Turns, then the turns between two rows, first turn first; the first pair answered
Z_428 (before |-> after):
[-0.71  0.22 -1.51  0.73 -0.64  0.94 -0.44  1.28 -1.40 -0.92 -0.54  0.98
  1.94  0.65  0.03 -0.62 -1.82] |-> [-0.72 -1.59 -1.10  0.43 -1.57 -0.35  1.08 -1.21 -1.17 -0.31 -0.22  1.88
  0.36 -0.82  0.32 -0.48 -1.58]
[ 1.59 -0.04  0.59  0.73  0.33 -0.80 -0.69 -1.04 -0.64  0.69  1.60 -1.15
 -0.92 -0.92 -0.68  1.53  1.17] |-> [ 1.44  1.78 -0.13  0.95  1.01  0.41 -1.43  0.57 -0.41  0.20  1.41 -1.40
 -0.59 -0.04 -0.98  1.28  0.66]
[-0.21  2.61 -4.37 -0.97  2.21 -0.12  1.26  0.27 -1.19 -1.00  0.16 -0.09
 -0.50  0.87 -0.73 -1.92 -0.54] |-> [ 0.00  0.24 -3.07 -1.69  1.29 -2.11  3.02 -2.23 -1.19  0.28  0.62  0.54
 -1.74 -0.85 -0.57 -1.43  0.31]
[ 2.52 -1.06  0.21 -0.94 -0.36 -0.61 -0.81 -2.55  0.63  0.96  1.66  0.28
  1.22  0.11  0.21  0.96  0.73] |-> [ 2.62  0.78 -0.40 -0.23  0.25  0.95 -2.21 -0.44  0.48 -0.03  1.33 -0.14
  2.02  1.45  0.15  0.65  0.07]
Z_688 (before |-> after):
[-0.23  1.88 -1.53  1.21  0.28  1.55  0.67  0.58  2.93  1.27 -0.57 -1.15
  0.87 -1.44  1.01  0.15  0.11] |-> [ 1.11  1.87 -0.30  0.34  0.57  1.71 -1.51  0.84  2.19  1.08  0.40 -2.15
  2.07 -0.38  0.42  0.73  0.63]
[-0.09  0.32 -0.50  0.86 -0.95 -1.68  0.91 -0.60 -0.39 -1.25 -0.50 -0.72
  0.83 -0.18  0.40  0.90  0.96] |-> [ 0.00  0.36 -0.30  0.93 -0.90 -1.38  0.70 -0.34 -0.42 -1.08 -0.23 -1.29
  1.06  0.11  0.47  1.12  1.10]
[-2.43  0.26 -0.37 -0.78 -0.03  0.95 -0.02  3.61 -0.68 -2.12 -2.67  0.76
 -0.86  0.21 -0.29 -1.40 -2.24] |-> [-2.60 -0.21  0.39 -0.34 -0.01  0.98  1.57  2.68  1.82 -0.88 -3.59  0.15
 -0.98 -0.85  0.04 -1.12 -1.07]
[ 1.01 -0.14  0.72  0.97  0.22 -0.11 -1.19 -0.94 -1.70  1.13 -1.57  0.21
 -0.52  0.80  0.30  0.33  0.84] |-> [ 0.53 -0.08 -0.11  0.93 -0.16 -0.44 -0.71 -0.93 -2.10  1.07 -1.69  1.13
 -0.91  0.83 -0.17  0.22  0.31]
Z_602 (before |-> after):
[ 2.79 -0.67 -0.21 -2.29  0.41 -0.93 -3.09 -1.54 -2.25  1.11  1.11 -1.83
  0.34  1.15 -0.18 -0.63 -1.54] |-> [ 3.53 -0.73  0.28 -1.26  0.25  0.02 -3.41 -1.71 -1.58  1.08  1.44 -1.80
  1.35  0.93  0.15  0.28 -1.18]
[-1.16  0.34 -0.64  0.43  1.07  0.88 -0.06  0.61  2.82  2.01 -0.48  0.15
  0.14  0.32  1.72  0.21  2.80] |-> [-1.93  0.78 -1.31 -0.28  1.40  0.20  0.72  0.91  1.75  1.81 -0.75  0.23
 -1.19  0.51  1.27 -1.03  2.18]
[-0.64  1.17 -0.18 -1.87  2.16 -0.42  3.04  0.06  1.09  2.31  0.41 -2.32
 -1.38 -2.91 -0.05 -1.22  0.60] |-> [-1.21 -0.38  1.19 -3.20  1.98 -1.12  2.47 -0.54 -0.92  1.54  0.47 -1.55
 -2.01 -2.40 -0.31 -1.87 -0.11]
[-0.20 -0.94  4.84 -1.70  0.48  0.48 -1.35  2.56  2.00  0.34 -1.16 -1.85
  0.59 -0.12 -0.89  0.45  1.30] |-> [-0.24 -0.07  3.87 -0.95  0.85  0.95 -0.83  2.73  3.31  0.81 -1.08 -2.60
  0.77 -0.16 -0.57  0.82  1.65]
Z_852 (before |-> after):
[ 1.20 -1.87  0.90  0.53 -0.38 -1.22  2.48 -2.27  1.65  0.02  0.40  0.01
  1.55 -1.57 -0.54  2.51  3.23] |-> [ 1.04 -3.61  1.84  0.30 -1.58 -1.72  1.50 -1.88 -0.80 -1.55 -0.10  1.46
  1.28 -0.74 -0.75  2.23  1.41]
[-0.60 -2.16  1.14  1.43 -1.82 -0.98 -1.29 -1.00 -1.59 -0.49  0.28  3.35
  0.91  0.17  0.85 -0.50 -1.10] |-> [-2.08 -0.81  1.83 -1.36  0.34 -1.62  0.36 -0.28  0.55  2.34 -1.48 -0.48
 -1.43 -1.09  0.50 -1.90  1.58]
[-1.04  0.73  0.17  1.80 -1.86  1.50 -1.39 -0.71  0.95 -0.85 -0.83  0.33
  2.85  1.66 -1.68  2.05 -0.97] |-> [-3.38 -0.51  2.17 -1.20 -1.07  0.29 -1.28  0.49 -0.38 -0.96 -2.75 -0.12
  0.58  1.60 -2.33  0.07 -1.00]
[ 0.15 -0.05  0.65 -0.32 -0.85 -0.40  1.20 -0.61  1.33 -0.34 -0.52 -0.38
 -2.20 -1.55 -0.29 -0.35  0.89] |-> [ 1.38  0.35 -0.54  1.24 -1.47  0.10  1.41 -1.16  1.75 -0.63  0.61 -0.09
 -0.74 -0.98  0.44  0.66  0.60]
Pairs:
Between the rows of a pair lie 2 to 3 turns.
[-0.93  0.05  0.29  1.15  1.34  0.82  0.89 -0.23  0.69  0.26  0.88 -1.21
  0.14 -0.88  0.76  2.63  1.52] |-> [-0.86 -0.73  0.91 -0.11  1.52  0.63 -1.33  0.32 -2.54 -0.98  0.99 -0.56
  0.20  0.59  0.48  2.12  0.12]  Z_688 Z_852
[-1.02 -2.06  3.06 -0.78  1.08 -0.54  0.86 -0.07 -0.68  0.49 -0.73 -1.93
 -0.08 -0.53  1.21  0.17  0.76] |-> [-0.28 -0.99  2.56  0.69  1.10  0.22  1.34  0.17  0.83  1.11 -0.79 -2.54
  1.09 -0.71  1.55  0.92  0.96]  Z_602 Z_602
[ 0.69 -1.87  2.41 -1.15  1.08 -2.02 -0.45 -0.94  0.99  1.49  1.37 -1.13
  0.55 -0.96  0.82  0.87  1.88] |-> [-0.02 -1.04 -1.31  1.02 -0.30 -1.92  0.42 -1.21 -1.91 -0.92  2.09  2.47
 -0.10  0.13  0.78  0.59 -1.51]  Z_852 Z_688 Z_688
[-0.68  0.76  0.35  1.18  0.20  0.15  2.79 -0.57  2.77  2.39  0.09 -1.14
 -0.46 -1.24  0.45  0.20  1.93] |-> [ 1.73 -1.40  2.39  1.08 -0.68  0.56 -2.08  0.05 -1.62 -0.30  1.87  0.29
  2.14  1.37 -0.15  1.41  0.01]  Z_688 Z_852
[ 0.50 -0.14 -0.11  1.84  0.51  0.62  0.18 -1.15  4.14  1.27  0.47 -1.20
  2.31 -2.24  0.82  2.18  2.70] |-> [ 0.22 -2.61  2.66 -1.53  0.65  0.06 -4.16  1.03 -2.97 -2.07  0.89  0.05
  1.32  0.38 -0.38  0.49  0.07]  Z_688 Z_852
[-0.96  2.06 -0.95  1.28 -1.95 -0.47  0.39 -3.21  2.50 -0.27  2.42  0.05
  0.20 -2.49  1.10  2.35  0.09] |-> [-1.47  0.83  0.60  1.91 -2.98 -0.19 -0.16 -2.19  2.34 -1.13  1.68  1.78
  0.65 -2.19  1.04  2.65 -0.91]  Z_852 Z_602 Z_602
[ 0.76 -1.14  3.09 -2.41  0.70 -0.37 -2.60  1.37 -1.74  0.62 -0.72 -1.57
 -0.50  0.67 -1.11 -0.71 -0.04] |-> [ 2.49 -0.94  1.77  0.64 -0.12  0.74 -3.57  0.52 -1.41 -0.31  1.30  0.09
  2.16  1.61 -0.51  1.32 -0.73]  Z_852 Z_852
[ 3.57 -0.48  1.99  2.68 -1.05  0.71  2.70 -0.20  4.58  0.48  0.29  0.78
  1.62 -1.77  1.47  1.94  1.69] |-> [ 2.93 -2.01  5.79 -2.67  0.75 -0.52 -1.24  2.42 -0.21 -0.33 -0.58 -1.18
 -0.02  0.02 -0.40 -0.44  1.67]  Z_852 Z_852 Z_688
[-2.86 -0.87  0.00 -0.46 -0.24 -0.59  0.92  1.41 -1.12 -0.97 -2.21  1.40
 -1.46  0.23  1.13 -1.43 -2.52] |-> [-2.34  0.57 -1.35 -1.65  1.37 -0.94  1.87  0.64 -0.25  1.29 -1.77 -1.25
 -2.17 -0.22  1.10 -1.76 -0.26]  Z_852 Z_602
[ 2.25  0.56 -0.43 -0.29  1.53  0.46 -3.01  0.40 -2.68  0.00  2.39 -0.75
  1.36  2.73 -1.00  0.02 -0.35] |-> [-0.16 -1.89  0.54 -1.44  0.22 -0.97 -1.28  0.43 -4.16 -1.07  0.83  1.82
 -0.72  1.73 -0.85 -1.19 -2.00]  Z_852 Z_688 Z_602
[ 0.99  1.28 -1.29  1.99 -2.20  0.76 -2.22 -0.18  0.09 -2.08 -0.06  0.41
  1.90  0.52  1.15 -0.29  0.03] |-> [-0.10  1.99 -0.84 -0.56 -0.50  0.41 -0.99  0.34  1.91 -0.25 -1.05 -2.53
  0.19 -0.33  1.03 -1.50  1.96]  Z_852 Z_852
[ 1.13 -0.40  1.25  1.54 -0.39 -0.15  2.01 -2.80  2.64 -1.29 -0.79  0.29
  0.70 -1.06  0.41  1.42  1.53] |-> [ 2.53  1.25  0.33  1.51  0.77  0.66  0.38 -1.59  2.08 -1.43  0.32 -1.38
  1.63  0.34 -0.03  1.54  2.03]  Z_688 Z_602
[ 0.63  2.56  1.62 -0.64  2.21  2.27 -0.88  2.33  2.51 -1.59 -0.61  0.04
 -0.20  0.00 -2.32 -0.94  0.09] |-> [ 0.50  3.16 -0.80  0.48  0.85  2.22 -0.19  1.95  1.02 -2.61 -0.05  2.27
 -0.88  0.71 -1.96 -1.21 -1.35]  Z_852 Z_688 Z_602
[-0.69 -0.73  0.43 -2.58 -1.09 -0.97 -1.73  1.37 -3.57 -1.55 -0.64 -0.15
 -0.60  0.35 -1.54 -1.78 -2.25] |-> [-1.65  1.30 -0.31 -2.26  0.09 -0.91  1.76  0.75  1.42  1.43 -1.86 -2.70
 -1.55 -1.93 -1.28 -1.73  0.79]  Z_602 Z_688 Z_852
[-0.01 -1.11  0.58  2.51 -0.31  0.52 -0.72 -1.22 -0.08 -0.95  0.49  1.52
  1.14 -0.89 -0.30  0.02 -1.99] |-> [ 0.04 -0.48  1.61  1.01  0.86  0.79  0.24 -0.42  2.43  1.05 -0.49 -1.50
  0.90 -1.76 -0.18  0.01  0.19]  Z_852 Z_602 Z_852
[ 3.68  1.49 -2.00  1.19  0.35 -0.50  0.83 -4.13  0.53  1.16  2.32 -1.37
  0.64  0.77  1.33  0.90  1.25] |-> [ 1.31 -1.54  2.72 -3.42  0.63 -2.26  0.07 -2.66 -2.03  0.76  0.28 -2.03
 -1.87  0.19  0.56 -1.25  1.34]  Z_852 Z_852 Z_602
[ 1.78 -1.88  1.34  0.67  0.70 -0.65 -0.88 -1.03  2.02  1.83  1.55 -0.81
  0.81 -0.09  0.56  2.17  1.46] |-> [ 1.77 -1.96  1.31  1.86 -0.08 -0.28 -1.03 -0.97  2.02  1.02  1.12  0.45
  1.44 -0.11  0.92  2.45  0.22]  Z_852 Z_602
[-1.28  1.43 -0.13 -1.28  0.98  1.21 -1.22  2.02 -1.28 -0.43 -1.16 -1.26
 -0.57  1.74 -1.16 -1.53 -1.25] |-> [-0.32  1.73 -1.96  0.74  0.07  1.41 -0.73  1.45 -1.00 -1.29 -0.22  0.17
  0.31  2.03 -0.23 -0.89 -1.99]  Z_852 Z_688 Z_852
[-2.96  2.89 -1.13 -1.94  1.03 -0.86  2.28  0.42  1.12  1.92 -2.20 -1.96
 -2.73 -2.15 -0.12 -1.74  0.87] |-> [-0.58  4.26 -4.74  1.46  0.40  0.53  1.81 -1.27  1.29  1.46  0.32 -0.30
 -0.57 -1.62  0.16  0.01  0.05]  Z_852 Z_688 Z_602
[-0.31 -1.40  0.87 -3.20  0.18 -1.37  0.62 -1.10 -3.22 -0.57  0.44  0.46
 -0.86 -0.64 -1.22 -0.53 -0.01] |-> [ 2.29 -0.34 -1.02  0.20 -0.76 -0.43 -0.08 -2.02 -2.12 -0.75  2.62  1.57
  1.93 -0.26 -0.42  1.46 -0.09]  Z_852 Z_852
[ 0.69  2.74 -4.13  0.78  1.14 -0.84 -0.14 -1.19 -1.13  0.49  1.45 -0.87
 -0.02 -0.03 -0.31  0.70  1.10] |-> [-1.02  0.39 -0.32 -2.97  1.51 -2.15 -0.30 -0.26 -2.30  0.46 -0.90 -1.57
 -2.17 -0.69 -1.21 -0.75  0.95]  Z_852 Z_602 Z_852
[ 0.42 -1.69  1.45 -1.93  0.20 -2.23  0.82 -1.65 -0.26  2.23  1.64 -2.42
 -2.00 -1.27 -0.19 -0.17  2.30] |-> [-0.79 -1.16 -0.99 -1.65 -0.44 -2.49  1.57 -1.81 -2.09  1.13  1.73 -0.31
 -3.81 -0.96 -0.36 -1.25  0.20]  Z_688 Z_688 Z_688
[ 0.71 -0.02  0.68 -0.73  0.20  0.24 -3.58  1.04 -0.89 -1.03  0.71 -3.41
  1.98  1.14  0.43  1.42 -1.04] |-> [-0.04  3.05 -3.73  0.97  0.33  0.41 -0.96  0.12  0.01 -0.50  1.07 -2.85
  0.84  1.17  0.78  0.64 -1.20]  Z_688 Z_852 Z_852
[ 0.41  0.60  1.34 -3.34  1.99 -0.76 -1.58  1.06 -3.46 -0.37 -0.35 -1.56
 -1.14  1.05 -1.24 -1.40 -0.02] |-> [ 0.85  3.97 -3.17  0.58  2.07  0.48  1.67 -0.39  0.63  1.49  0.65 -1.85
 -0.75 -0.11 -0.16 -0.63  0.53]  Z_688 Z_852
[-0.26 -0.81  3.42 -1.25  0.09  0.91 -2.17  2.94 -1.06 -1.74 -1.87 -0.45
  0.90  1.29 -0.44 -0.35 -1.19] |-> [-0.31  2.55  0.23  0.77  0.96  1.97 -0.17  2.82  1.91 -0.31 -2.08 -2.09
  1.16  0.48 -0.07 -0.47  0.05]  Z_602 Z_602 Z_602
[ 1.24  0.90 -3.61  2.22 -1.89 -1.17  1.29 -3.40 -0.32  0.03  1.79  2.92
  1.22  0.24 -0.02  0.92 -1.72] |-> [-1.27  0.30 -1.61 -3.08  0.19 -3.03  2.17 -2.97 -1.01  1.71 -0.32 -1.02
 -3.00 -0.91 -1.10 -2.08  0.82]  Z_852 Z_852 Z_602
[ 1.30  0.91 -0.92  0.79  1.14  0.41  0.43 -0.01  1.00  0.87  0.99 -1.35
  0.30 -1.07  1.72  1.56  1.65] |-> [ 1.55 -0.27  0.27  0.77  0.22  0.49 -1.67  0.71 -1.74 -1.10  1.16  0.46
  1.33  0.40  1.26  1.58 -0.19]  Z_688 Z_852 Z_602
[ 0.25 -0.45 -0.48  1.59 -0.43  1.00 -1.08  0.13 -0.86 -1.26  0.63  1.78
  1.15  0.84  0.14  0.61 -1.48] |-> [-0.48 -1.54  3.10 -0.16  0.18  0.54 -1.27  0.73  0.69 -0.59 -0.84  0.10
  0.66  0.08  0.01  0.46 -0.05]  Z_852 Z_602 Z_602
[-0.85  1.35  0.82 -1.12 -0.91 -1.01  0.47  1.58 -1.45 -1.38 -0.42 -1.28
 -1.23  0.80 -1.02 -1.39 -1.20] |-> [ 1.18  1.77  0.21  2.21 -1.71  0.80  1.14  0.00  1.55 -0.16  0.61 -1.23
  1.47  0.32 -0.31  1.07  0.37]  Z_688 Z_688 Z_852
[ 2.08 -0.09  2.14 -0.48  0.65  0.68 -1.97  0.55 -0.57  0.37  0.11 -2.20
  2.16  0.71  0.07  1.16  0.32] |-> [ 0.36  0.00  2.46 -2.25  0.75  0.14 -1.57  1.70 -1.20  0.10 -1.57 -2.27
  0.31  0.78 -0.16 -0.12  0.02]  Z_602 Z_852 Z_852
[-1.57 -1.39  2.83 -1.67 -1.33 -0.48  0.96 -0.49  0.61  1.47 -3.37  0.93
  1.12 -0.96 -1.00  0.24 -1.62] |-> [ 1.10  0.63  1.84 -1.59  0.91  0.43 -0.93 -0.15  1.50  2.55 -1.70 -1.98
  2.84  0.09 -1.37  1.07  0.78]  Z_852 Z_602 Z_688
[ 1.34  0.13 -1.02  1.53 -0.38  0.49  1.12 -0.02  0.68 -0.10  0.92  3.22
  1.65  1.24  0.80  1.00 -1.72] |-> [ 0.31  1.05 -2.43  0.78  0.12 -0.03  2.22 -0.10  0.12  0.38  0.62  2.78
  0.29  1.28  0.36 -0.50 -2.05]  Z_602 Z_602
[ 1.55  0.29 -2.38  2.21 -0.54  0.22  0.28 -0.14  1.11 -0.95  1.29  0.41
  0.17 -0.48 -2.29 -1.28 -2.06] |-> [ 1.46  1.15 -1.60  1.29  0.57  0.24  1.12 -0.28  2.40  0.38  0.81 -1.60
 -0.19 -1.06 -2.74 -1.61 -0.30]  Z_688 Z_688 Z_602
[-0.80  3.34 -5.00  0.70 -0.64  0.04  0.67  2.58 -0.48 -1.98 -0.85  0.05
  0.30  1.04 -1.60 -0.23 -1.82] |-> [-2.63  1.75 -3.53 -1.39 -0.41 -1.47  2.76  2.16  0.01 -0.98 -2.05 -0.04
 -2.11 -0.37 -1.77 -1.27 -0.92]  Z_688 Z_602
[-1.84 -4.15  4.94 -0.42 -2.49 -0.61  0.67 -1.21 -0.58 -0.04 -0.07  2.22
 -0.12 -1.72  1.28 -0.30  0.40] |-> [ 0.02 -2.60  2.54  1.19 -2.19  0.57 -2.29 -0.16 -3.41 -2.12  1.52  3.09
  1.88  1.24  0.94 -0.21 -1.70]  Z_602 Z_688 Z_688
[-0.56  0.22  0.98  0.63 -1.52  0.76  0.82  0.94  6.15  0.60 -2.13 -0.89
  1.07 -0.93  1.35 -0.06  1.59] |-> [-0.46 -0.30 -0.39 -0.16 -2.15  0.52 -3.01  2.28 -1.51 -3.40 -0.74  1.97
  0.93  2.43  0.10 -1.27 -2.72]  Z_688 Z_852 Z_688
[ 1.79  1.88  0.08 -1.55  2.15  1.94 -4.83  1.50 -0.81  0.94  1.08 -3.40
  0.59  2.07 -0.71  0.33  1.38] |-> [-1.50  3.51 -5.63  1.86 -0.30  1.02  0.97 -0.33  0.02  0.00 -0.23  1.83
 -2.20  0.04  0.47 -1.09 -1.83]  Z_688 Z_688 Z_852
[ 0.91  2.13  0.20 -3.57  3.82  1.87 -2.26  1.82 -0.39  1.40 -0.46 -6.26
  1.81  0.37 -1.27 -1.10  0.60] |-> [ 0.88  2.63 -3.72 -2.45  2.96  1.45 -2.32  1.03 -4.25 -0.63  0.87 -3.05
  1.50  1.82 -1.02 -2.06 -2.63]  Z_688 Z_852 Z_602
[ 0.25  0.31  2.58  0.75 -0.16 -1.02  0.33 -0.27  2.48  1.40  1.82 -4.15
  1.76 -2.68  0.65  2.10  2.71] |-> [-0.25 -1.41  1.29  2.71 -2.92 -0.97 -1.05 -0.49 -2.27 -2.53  3.00  1.54
  2.08 -0.86  0.84  2.04 -2.15]  Z_852 Z_688
[ 1.01 -0.72  1.25 -0.46 -0.56  0.65 -2.10  1.24 -1.14 -0.64 -1.56  1.32
  0.92  1.42 -0.37 -0.24 -0.44] |-> [ 1.56  1.71 -0.66 -0.30  0.98  1.23 -1.34  1.12  0.62  0.48 -1.23 -1.06
  0.57  1.23 -0.46 -0.62  1.11]  Z_852 Z_688 Z_852
[-0.68 -2.05  1.76 -0.41 -0.16 -0.26 -1.08  1.24 -0.34 -1.04 -0.55  0.14
  0.65 -0.29 -0.53  0.36 -0.50] |-> [-1.07  1.09 -0.73  1.04  0.81  0.38  0.37  1.52  2.07  0.02 -0.77 -0.88
  0.35 -0.77 -0.35  0.16  0.14]  Z_602 Z_602 Z_602
[-1.36  1.78 -1.60 -1.91  0.47 -0.57  0.42  1.18 -3.89 -0.82 -0.18  0.80
 -2.21  0.23 -1.00 -2.22 -2.43] |-> [ 1.11  3.14 -3.84  1.71 -0.31  0.88 -0.20 -0.08 -2.55 -0.89  1.73  1.49
  0.84  0.71 -0.23  0.19 -2.39]  Z_852 Z_852
[-2.22  0.82  1.95 -1.59 -0.04  0.92 -0.87  3.77 -0.01 -1.27 -2.07 -1.13
 -0.37  0.72 -1.18 -1.74 -0.45] |-> [-1.07  0.27  3.27 -0.62 -0.32  1.38 -1.67  3.81  0.54 -1.58 -1.81 -0.82
  1.00  0.66 -0.99 -0.25 -0.47]  Z_602 Z_602
[ 0.18 -1.57  3.44  1.08 -0.52 -1.60  0.21 -2.47  3.10  2.22  0.20 -0.66
 -1.29 -3.14 -0.91  1.04  2.58] |-> [ 2.39  0.96 -0.28  1.50  0.53 -0.29 -4.76 -0.25 -3.06 -0.94  2.94 -0.19
  0.35  1.07 -1.58  0.62 -0.64]  Z_688 Z_602 Z_688
[-0.25  0.64 -0.17  2.93 -0.67  1.37  1.12  1.06  1.76 -1.97  0.14  1.73
  0.66  0.53 -0.12  0.81 -2.18] |-> [ 0.05  1.98 -0.71  2.10  0.63  1.57  1.32  1.40  3.23 -0.61  0.04 -0.64
  1.11  0.41 -0.05  0.43 -0.41]  Z_688 Z_688 Z_602
[-1.15  0.47 -0.87  0.82 -1.06 -0.19  4.07 -1.93  2.66  1.63 -1.22 -0.59
 -1.63 -1.76  0.10  0.19  0.60] |-> [-0.74  0.85  0.12 -2.05  0.97 -0.90  1.93 -0.87  0.88  2.31 -0.75 -3.43
 -1.91 -1.07 -0.91 -0.70  2.13]  Z_688 Z_602 Z_602
[-2.92  1.62  2.21 -2.76  2.55  0.71 -3.06  3.00 -2.74 -2.02 -2.98 -2.48
 -3.13  1.35  0.28 -2.56 -1.47] |-> [-1.81 -2.01  4.67 -0.20 -0.39  1.14 -3.50  2.00 -2.63 -3.87 -2.20  1.64
 -1.03  1.33  1.30 -0.08 -3.62]  Z_602 Z_688 Z_602
[ 0.89 -2.39  0.18 -3.19  0.97 -2.68 -2.17 -2.25 -4.10 -0.07  1.49 -0.92
 -1.38  0.18 -0.78 -0.52  1.14] |-> [ 2.45 -2.15  1.66 -1.16  1.07 -1.14 -2.00 -2.15  0.37  1.65  1.63 -2.65
  1.33 -1.06 -0.19  1.90  3.56]  Z_602 Z_852 Z_602
[ 1.00 -0.14  1.34 -1.10  0.89  0.17 -0.67  0.63  1.22  1.68  0.51 -2.74
  0.61  0.36 -0.63  0.71  2.19] |-> [ 2.00 -0.21  0.00  1.61 -0.94  0.88 -1.45 -0.26 -0.60  0.01  1.92  0.04
  2.23  1.49  0.06  1.73 -0.11]  Z_602 Z_852
[-2.53 -1.37  1.51  1.96 -1.89  1.55 -0.32  3.60  1.24 -2.60 -3.37  3.33
  0.99  0.29  1.00  0.39 -3.56] |-> [-2.91 -1.00  3.38  0.81 -1.02  2.04  0.06  3.92  3.94 -0.43 -4.31  0.72
  0.95 -0.61  1.09  0.35 -1.16]  Z_602 Z_688 Z_852
[-0.80 -1.88  0.44  3.09 -1.33  1.30 -1.79 -0.64 -0.34 -1.65 -0.85  2.48
  2.14  2.94  0.82 -0.21 -1.37] |-> [-2.53 -2.35  3.50 -0.32  0.40  0.22 -0.38  0.39  1.76  0.73 -3.12 -0.90
 -0.45  1.55 -0.03 -1.42  1.65]  Z_688 Z_852 Z_688
